data =
[[1 3 3 5 4 6 2]
 [4 7 6 5 3 5 5]
 [8 3 5 6 4 3 7]
 [8 4 5 4 6 2 6]
 [5 7 7 5 2 3 6]
 [9 2 5 5 5 2 7]
 [3 3 1 8 6 4 5]
 [5 3 6 4 1 3 6]
 [6 3 3 6 6 4 5]]
Rows and columns are counted from 1.
(1, 1): 1
(4, 2): 4
(5, 3): 7
(9, 4): 6
(3, 4): 6
(3, 2): 3
(9, 6): 4
(9, 1): 6
(5, 7): 6
(4, 3): 5
(4, 6): 2
(8, 6): 3
(5, 2): 7
(1, 6): 6
(1, 7): 2
(8, 7): 6
(5, 6): 3
(9, 7): 5
(1, 4): 5
(9, 5): 6

M =
[[-0.03  0.03 -0.04 -0.04 -0.06 -0.16]
 [ 0.03  0.02 -0.06  0.03  0.04 -0.01]
 [-0.07 -0.10  0.09  0.08 -0.01  0.14]
 [-0.11 -0.10  0.10 -0.01 -0.08  0.06]]
Indices start at 1.
(1, 1) = -0.03
(1, 4) = -0.04
(2, 5) = 0.04
(3, 1) = -0.07
(2, 6) = -0.01
(2, 4) = 0.03
(3, 3) = 0.09
(1, 5) = -0.06
(4, 2) = -0.10
(1, 6) = -0.16
(2, 2) = 0.02
(4, 6) = 0.06
(3, 5) = -0.01
(2, 3) = -0.06

W =
array([[ 29,   6, -36, -48, -36,  12, -40,  24],
       [ 11,  21, -43, -41, -48,  58, -45, -15],
       [ 36, -10,  15,  11,  13,  -4,   9,  35],
       [  1,  30,  -6,   6, -10,  46,  -5, -17],
       [ 25,  11, -41, -52, -41,  18, -45,  18],
       [  8,  13,  19,  29,  20,   7,  21,   5],
       [ 33, -25,  46,  45,  49, -40,  44,  47],
       [ 20,  16, -30, -42, -23, -18, -29,  31],
       [ -8,  73, -57, -57, -51,  24, -49,  -8],
       [ 22, -15,  79,  90,  84, -49,  81,  42]])
Indices start at 1.
(1, 1)	29
(6, 8)	5
(2, 5)	-48
(9, 6)	24
(9, 1)	-8
(9, 4)	-57
(8, 2)	16
(7, 8)	47
(4, 5)	-10
(5, 4)	-52
(6, 1)	8
(1, 6)	12
(2, 2)	21
(3, 4)	11
(3, 2)	-10
(5, 6)	18
(1, 3)	-36
(2, 6)	58
(5, 3)	-41
(6, 4)	29
(6, 6)	7
(7, 7)	44
(3, 8)	35
(8, 1)	20
(10, 8)	42
(1, 8)	24
(5, 1)	25
(5, 7)	-45
(4, 8)	-17
(6, 7)	21
(9, 2)	73
(8, 4)	-42
(10, 5)	84

grid = ((13, 22, -22, -22, -15), (4, 11, -21, -10, -2), (-19, -21, 3, 25, 9), (-9, -11, -1, 15, 2), (-2, 9, 2, -5, 18), (-18, -13, 9, 15, -2), (-14, 13, 6, -9, 31), (-18, 10, 21, -8, 38), (-17, 16, 18, -14, 38), (-21, -20, 19, 21, 8), (1, 26, 4, -25, 12), (-5, 12, 15, -8, 25), (12, 33, -11, -33, 1), (-20, -24, 0, 27, 0), (-20, -23, -6, 26, 0), (-6, -2, 11, 5, 8))
Rows and columns are counted from 1.
(1, 1): 13
(1, 4): -22
(16, 3): 11
(1, 5): -15
(14, 1): -20
(6, 3): 9
(10, 5): 8
(13, 2): 33
(6, 1): -18
(8, 4): -8
(4, 4): 15
(5, 4): -5
(11, 1): 1
(11, 5): 12
(15, 1): -20
(13, 1): 12
(9, 4): -14
(8, 1): -18
(9, 5): 38
(9, 2): 16
(15, 2): -23
(11, 3): 4
(14, 2): -24
(8, 2): 10
(3, 5): 9
(14, 4): 27
(6, 4): 15
(10, 4): 21
(13, 5): 1

X =
[[-73 -51   6 -84]
 [-96 -49 -44 -39]
 [-96 -48 -58 -14]]
Indices start at 1.
row 1 col 1: -73
row 1 col 2: -51
row 3 col 2: -48
row 1 col 4: -84
row 3 col 1: -96
row 3 col 3: -58
